One turn or mirror swaps these rows in pairs. Which row does each one swap with?
The rows were stretched afterwards, more along some directions than others.
led: [ 0.94 -1.69 -1.22  0.64  1.41 -1.12  0.60  1.14  0.10  1.21  2.34 -0.39
 -0.87  0.14 -0.08 -2.56 -0.41  0.66  0.32  0.03  2.50  0.68 -1.46]
Ginav: [ 0.68 -1.62 -0.63 -0.09  0.68 -1.44 -0.27 -0.19 -0.83  0.47  2.64 -0.66
 -1.34 -0.14 -0.11 -1.42 -0.36  0.88  0.11  0.46  0.70  0.36 -0.43]
Mot: [ 0.82  0.20 -1.75 -1.04  0.49  1.54  0.68  2.98  0.01  0.47  1.15 -1.96
  0.87 -0.69 -2.01 -2.56 -1.42 -0.07  2.06  0.30  2.63  0.80 -1.74]
Semib: [-0.40 -1.97 -1.17 -0.74  0.12  1.85  0.18  0.33 -0.25 -0.35  1.71  1.15
 -0.69  1.74  0.05 -1.70 -3.67 -1.71  0.48  3.04  2.52 -0.98  0.07]
kek: [ 0.41 -1.88 -0.38 -0.15  0.40 -1.88 -0.06  0.27 -0.29 -0.14  1.19 -1.34
 -0.07  0.22 -0.27 -1.89 -1.43 -0.01  0.18  1.08  1.86  0.09 -0.30]
tigi: [-0.56  0.94 -0.89 -0.09  2.25  1.93  0.94  0.91  0.28  1.24  1.50 -0.89
  0.60  2.48  1.69  0.08 -1.42 -1.97  2.21  0.18  1.66  0.49 -1.18]
vosak: [ 0.57 -0.75 -0.61 -0.10  1.56 -1.19  0.57  0.16 -0.48  0.80  2.99 -1.57
 -0.12  0.07 -0.68 -1.42  0.00  0.77  0.79 -0.89  0.32  2.14 -1.96]
nekab: [-1.39 -0.68 -1.52 -0.22  1.97  0.46  1.43  2.03  0.01  0.16  1.64 -1.94
  0.73 -0.69 -0.94 -2.13 -2.78 -1.49  2.84  0.93  2.76  0.03 -0.92]
tava: [ 0.18 -1.77 -1.99 -0.68  0.77  1.45 -0.68  0.90 -0.08  0.47  1.43 -0.08
 -1.08  1.84  0.65 -2.05 -3.46 -1.84  1.28  3.06  3.61 -0.80 -0.08]
Zul: [ 0.31 -0.35 -0.79  0.65  2.61 -0.89  0.31  2.96  1.65  1.57  1.36 -3.00
 -0.82 -1.68  0.97 -2.59  0.17  0.32  2.04 -1.57  2.98  0.34 -3.00]
foga: [-0.88 -1.71 -1.87 -0.35  1.76  1.21  1.07  2.20  0.81 -0.50  1.91 -1.36
  0.15 -2.01 -0.28 -1.45 -2.16 -0.64  2.17  1.46  2.39  0.40 -1.44]
lilo: [ 1.34 -2.15 -1.69  0.59  2.25 -0.04 -0.08  3.12  3.30 -0.21  0.13 -1.70
 -0.48  0.63  1.31 -1.68 -0.68 -0.98  0.58  0.23  3.59  1.31 -2.73]
Sos: [-0.45 -0.92 -0.74 -1.29  2.42 -0.25 -1.02  0.36 -0.44  0.54 -0.48 -2.60
 -1.54 -0.25  0.13 -0.99 -1.16 -0.48  1.22  0.48  1.02  1.67  0.43]
pivid: [-0.53 -1.78 -1.96 -0.28  2.27  0.55  1.24  2.10  0.30 -0.24  1.77 -1.55
  0.18 -1.82 -0.33 -1.61 -2.41 -0.79  2.65  0.95  2.90  0.59 -1.27]
suga: [ 0.15 -1.18 -1.98 -0.93  3.00 -0.30 -0.02  0.54 -0.10 -0.15 -0.12 -3.62
 -0.53  0.63  0.39 -0.71 -0.76 -1.06  2.44 -0.13 -0.21  2.48 -0.05]
Mero: [-0.25 -0.84 -0.58 -0.24  1.83  0.72  0.44  3.40  1.25  0.56  1.22 -2.77
  1.64  0.06 -1.39 -3.56 -2.06 -0.75  2.36  0.60  3.73  0.83 -2.37]
niron: [ 0.91 -1.95 -1.42  0.58  2.48 -0.16  0.03  1.55  2.62 -0.79 -0.28 -2.33
 -0.91  1.70  1.99 -0.52 -0.95 -1.59  1.48  0.67  1.32  1.46 -1.27]
vune: [ 0.23  0.31 -0.67  0.29  2.35  0.10 -0.20  1.52  1.08  2.04  1.65 -2.84
 -0.71 -1.27  0.92 -1.71  0.26  0.09  2.05 -1.94  1.36  0.55 -1.75]
Pabe: [ 0.32 -0.87 -1.37 -0.71  0.97  1.21  0.44  3.47  0.43  0.45  1.38 -2.38
  0.41 -0.33 -0.90 -2.92 -1.43 -0.40  2.23  0.23  3.45  0.55 -2.51]
sezo: [ 0.63 -0.76 -1.38  0.74  2.77 -0.39 -0.62  2.78  0.91  1.97  2.45 -2.48
 -1.69 -0.64  2.16 -2.11 -0.09 -0.86  1.50 -1.11  3.91 -0.02 -3.04]
tiv: [ 1.11 -1.65 -1.66  0.97  2.22 -0.08 -0.08  2.98  2.82 -0.88 -0.66 -2.17
  0.37  0.54  0.73 -1.48 -0.43 -0.26  1.36  0.06  1.43  1.42 -1.66]
nif: [ 0.39 -2.14 -1.50  0.20  3.22 -0.42 -0.10  2.69  1.31  1.89  2.75 -1.98
 -2.07 -2.06  1.68 -2.04 -0.13  1.19  1.59 -1.10  3.36  0.82 -3.59]
kopo: [-0.55 -0.23 -1.94 -0.03  1.97  1.10  2.02  2.72  0.41  1.06  1.01 -1.31
  0.81 -1.54 -0.25 -2.38 -1.76 -1.03  2.35  0.44  2.98 -0.13 -1.47]
rimu: [ 0.78 -2.34 -0.87 -0.34  1.31  1.70  0.53  0.68  0.85 -0.07  1.33 -0.96
 -0.62 -1.02 -0.94 -0.48 -1.65  0.67  1.78 -0.06  1.33  0.07 -1.36]
tavim: [-0.22 -1.43 -2.07 -0.05  2.12  0.86  1.19  2.03  0.60 -0.58  1.22 -1.76
  0.12 -2.06 -0.19 -1.68 -2.71 -0.67  2.52  1.27  2.18  0.89 -0.77]
Gat: [ 1.19 -0.75 -1.56  0.06 -0.36 -0.61  0.38  0.76 -1.01  0.47  1.61  0.20
 -0.17  0.21 -0.31 -1.81 -0.98  0.20  0.34  0.26  1.54  0.04 -0.07]
fugat: [-0.08 -0.33 -0.48 -0.57  1.91  0.19  0.65  3.29  1.16  0.50  0.65 -3.31
  1.63 -0.63 -1.19 -2.42 -0.81 -0.14  3.04 -0.80  2.21  1.46 -2.77]
lepu: [ 0.12 -0.50 -2.14 -1.08  3.06  0.39 -0.61  0.98 -0.56  1.52  0.10 -3.07
 -2.42  0.01  0.91 -1.93 -0.60 -0.68  1.92 -0.27  1.80  1.81 -0.51]
teze: [-0.44 -0.35 -1.40 -1.23  2.69 -0.24 -0.02  0.99 -1.04  0.88  0.98 -2.75
 -1.05  1.83  0.83 -1.52  0.02 -1.21  2.02 -0.04  1.05  2.15 -0.87]
miga: [-0.21  1.04 -1.37  0.40  1.29  1.80  1.25  1.32 -0.11  1.32  2.06  0.23
  1.11  2.12  1.79 -0.58 -0.73 -2.19  0.94 -0.19  2.31 -0.64 -1.37]
teb: [ 0.83 -0.19 -0.55  0.49  2.53 -1.19 -0.59  2.54  1.18  1.89  1.73 -4.09
 -1.16 -0.69  1.04 -1.61 -0.08 -0.06  1.73 -1.60  1.67  0.77 -2.33]
Bezur: [ 0.75 -1.97 -1.32  0.30  0.84 -1.58 -0.07  0.77 -0.22 -0.02  2.64 -0.40
 -0.81  0.33 -0.29 -2.04 -1.07  0.41  0.66  0.94  1.83  1.15 -1.03]
kubaz: [-0.98  0.16 -2.19  0.19  1.98  1.81  0.78  1.99  0.36  1.57  1.30 -0.62
 -0.73  1.64  0.78 -0.51 -0.48 -1.87  2.71  1.21  3.24 -0.72 -0.96]
nipeb: [ 0.84 -1.29 -1.53  0.51  2.55  0.87 -0.12  1.91  2.70  0.20 -0.90 -1.85
 -0.05  1.27  2.04 -1.18 -0.86 -1.46  1.74 -0.28  2.16  1.26 -2.05]
sis: [-0.23 -1.48 -1.80 -1.66  2.59  0.33 -0.39  0.26 -0.50  0.18  0.69 -2.48
 -1.82  0.26  0.55 -1.08 -1.06 -0.68  1.82  0.39  1.08  2.40 -0.11]
Bosib: [ 0.58 -0.32 -2.59 -1.22  2.04  0.65  0.31  1.03 -1.29  0.67  0.49 -2.64
 -1.36 -0.36  0.50 -1.05 -1.50 -0.50  1.93 -0.53  0.40  1.72  0.07]
rateb: [ 0.62 -1.58 -0.36  0.83  2.15 -1.33 -0.86  1.72  1.51  0.65  1.64 -3.09
 -1.02 -2.35  0.79 -1.58  0.19  0.40  1.89 -1.31  1.51  0.83 -2.72]
vam: [ 0.64 -0.86 -0.55  0.16  1.42 -1.57  0.58  0.28 -1.03  1.02  2.25 -1.48
 -0.44  1.37 -0.51 -1.96 -1.49 -0.39  0.89  0.37  1.32  0.38  0.00]
pabi: [ 0.72 -2.05 -1.95 -0.52 -0.04  1.61 -0.35  0.59 -0.65 -0.29  1.40  0.16
 -1.21  0.89  0.83 -2.20 -3.74 -1.45  1.27  2.98  2.95 -0.62  0.34]
vov: [ 0.48  0.06 -1.61 -1.01  1.10  0.66  0.88  3.23  0.69  0.47  0.57 -3.05
  0.67 -0.28 -0.71 -2.66 -1.15 -0.40  1.58 -0.64  2.63  1.01 -2.21]
Zize: [-0.73 -1.98 -1.76 -0.18  2.94  0.53  0.93  2.80  1.09  0.40  1.98 -1.80
  0.55 -1.56 -0.57 -2.05 -2.26 -0.70  2.54  1.10  3.01  0.50 -1.80]
voto: [-0.25  0.53 -1.50  0.37  2.04  2.67  0.98  1.20  0.32  0.98  1.77 -0.48
  0.50  1.97  2.01  0.52 -1.40 -2.63  1.93  0.13  2.20  0.08 -1.50]
metor: [ 0.46 -0.55 -1.07 -0.46  0.67  0.58  0.87  3.51  0.87  0.48  1.34 -2.35
  0.46 -0.20 -0.90 -2.57 -1.23 -0.45  1.92  0.02  3.68  0.33 -2.48]
penav: [ 0.03 -1.74 -1.91 -1.22  3.11 -0.03 -0.50  0.88 -0.61  0.40  1.56 -2.81
 -1.80 -0.39  0.53 -1.49 -1.15 -0.50  2.24  0.06  0.47  2.56 -0.92]
zefi: [ 1.06 -1.17 -2.37  0.26  2.87  0.33 -0.15  2.31  2.33  0.29 -0.77 -2.39
  0.19  1.52  1.38 -1.97 -0.39 -1.75  2.76 -0.01  2.82  1.46 -2.09]
rit: [-0.52 -0.90 -1.51 -1.37  3.39  0.55  0.45 -0.18 -0.45  0.28  0.69 -2.95
 -0.64  1.66  0.55 -0.91 -1.43 -1.61  2.21  0.94 -0.31  2.01  0.28]
namib: [-0.51  0.58 -2.27 -0.18  1.76  2.99  1.56  1.66 -1.08  2.05  2.66  0.12
  0.49  2.36  1.80 -0.18 -1.83 -2.20  2.24  0.41  3.14 -0.18 -1.02]
Mogeg: [ 0.61 -0.55 -1.08 -0.38  1.03  1.41  1.20  3.20  0.97  0.15  1.19 -2.70
  0.88 -0.98 -1.68 -3.42 -2.12 -0.14  1.85  0.40  2.43  0.96 -2.02]
kopap: [-0.29 -0.52 -1.18 -1.28  2.88  0.08  0.19 -0.33 -0.67  0.08  0.17 -3.01
 -0.86  1.04  1.03 -0.55 -1.56 -1.94  1.58  0.76 -0.06  1.13  0.62]
muz: [ 0.28 -0.08 -2.27  0.24  1.45  2.18  0.77  1.83  0.85  0.46 -0.63 -0.66
 -0.41  1.58  1.37  0.71 -1.14 -1.79  3.03  0.56  2.35 -0.59  0.09]
Rogel: [-0.10 -1.57 -0.39 -0.22  0.91 -1.61 -0.32  0.31 -0.51  0.37  2.05 -1.38
 -0.16 -0.49 -0.98 -2.28 -0.76  0.79  0.80  0.94  1.48  0.63 -0.76]
Dif: [ 0.54 -2.32 -2.16 -0.83  0.30  1.63 -0.26  0.43 -0.83 -0.28  1.66  0.48
 -1.62  1.81  1.04 -1.67 -3.82 -1.78  1.07  3.15  3.40 -0.70  0.21]
mebat: [ 0.31 -0.29 -2.13 -0.34  1.70  1.41  1.37  4.23  0.71  1.22  1.69 -1.85
  1.08 -0.80 -1.22 -3.52 -0.95  0.04  2.48 -0.58  3.96  0.29 -3.23]
nam: [ 1.20 -1.44 -1.65  0.12  1.09  1.36  0.33  2.09  0.60  1.07  1.22 -2.06
 -0.22 -1.90 -0.52 -0.48 -1.40  0.66  3.17 -1.40  1.65  0.14 -1.88]
Siro: [ 0.55 -1.74 -2.27 -0.23  0.11  1.93  0.34  0.59 -0.26 -0.52  2.09  0.04
 -0.14  2.02  0.56 -1.75 -3.49 -2.27  1.55  2.88  2.34 -0.68 -0.26]
rud: [-1.27 -0.05 -1.83  0.10  2.43  1.54  1.19  1.44  0.04  0.94 -0.19 -1.52
 -0.42  2.07  1.58  0.03 -1.04 -2.39  3.71  0.49  3.72 -1.00  0.24]
lebek: [ 0.64 -2.19 -1.86 -0.23  1.56  1.80  0.46  1.87  0.91  1.38  2.30 -1.69
 -0.07 -0.45 -1.13 -1.42 -1.54  0.04  2.62 -0.21  1.90  0.80 -2.72]
seb: [-0.66  0.87 -2.32 -0.36  1.88  3.40  1.28  1.69  0.15  2.28  1.60  0.39
  0.16  2.28  1.88 -0.92 -1.44 -2.08  1.90  0.18  3.95 -0.35 -1.51]
tifak: [ 1.06 -0.87 -0.61  0.96  2.06 -0.36 -0.73  2.18  3.09 -0.11 -0.85 -2.26
  0.76  0.86  0.99 -0.52  0.10 -1.19  1.09 -0.32  1.12  1.39 -1.69]
bep: [ 0.71 -2.38 -2.28 -0.76  0.27  0.92 -0.54  0.81 -0.30 -0.14  1.89  0.03
 -1.39  1.07  0.46 -1.93 -3.85 -1.06  1.01  2.62  2.54  0.00 -0.37]
Luz: [ 0.85 -2.09 -1.38  0.43  1.32 -1.50  0.33  0.71 -0.98 -0.05  3.47 -0.60
 -0.83  0.23 -0.24 -1.95 -0.84  0.49  0.70  0.61  1.54  0.82 -1.13]
zavo: [ 0.81 -0.62 -2.46 -0.76 -0.19  2.28 -0.01  0.66 -0.79  1.11  0.43 -0.11
 -1.13  1.58  0.91 -2.30 -3.58 -1.71  1.05  2.16  3.29 -0.87 -0.02]
bimom: [-0.98  1.46 -1.18  0.51  1.30  2.83  1.00  1.01 -0.12  1.36  1.40  0.07
  0.42  1.88  1.80 -0.73 -1.75 -2.60  1.55  1.18  2.98 -0.64 -0.28]
kazel: [-0.52  0.93 -1.57  0.39  1.92  2.68  1.71  1.19  0.42  1.14  2.20 -0.06
  0.81  2.00  1.54  0.15 -1.35 -2.32  1.85  0.33  2.49  0.04 -1.34]
Sesu: [-0.63 -1.64 -1.94 -0.13  2.30  0.06  0.74  2.48  0.51 -0.03  1.81 -1.43
  0.44 -1.54 -0.36 -1.98 -2.11 -0.97  2.70  0.91  2.31  0.62 -1.44]
topas: [-1.32  0.85 -0.62 -0.11  2.65  2.41  0.84  1.41  0.62  1.33  1.98 -0.49
  0.11  1.82  1.21 -1.01 -1.87 -2.14  1.37  1.45  3.09 -0.16 -0.85]

sezo is swapped with lilo
muz is swapped with nam
Siro is swapped with foga
kopap is swapped with kek
tigi is swapped with fugat
Ginav is swapped with suga
penav is swapped with Bezur
Semib is swapped with nekab
led is swapped with lepu
tifak is swapped with teb
vov is swapped with miga
Bosib is swapped with Gat
namib is swapped with Mot
voto is swapped with metor
zefi is swapped with nif
Dif is swapped with pivid

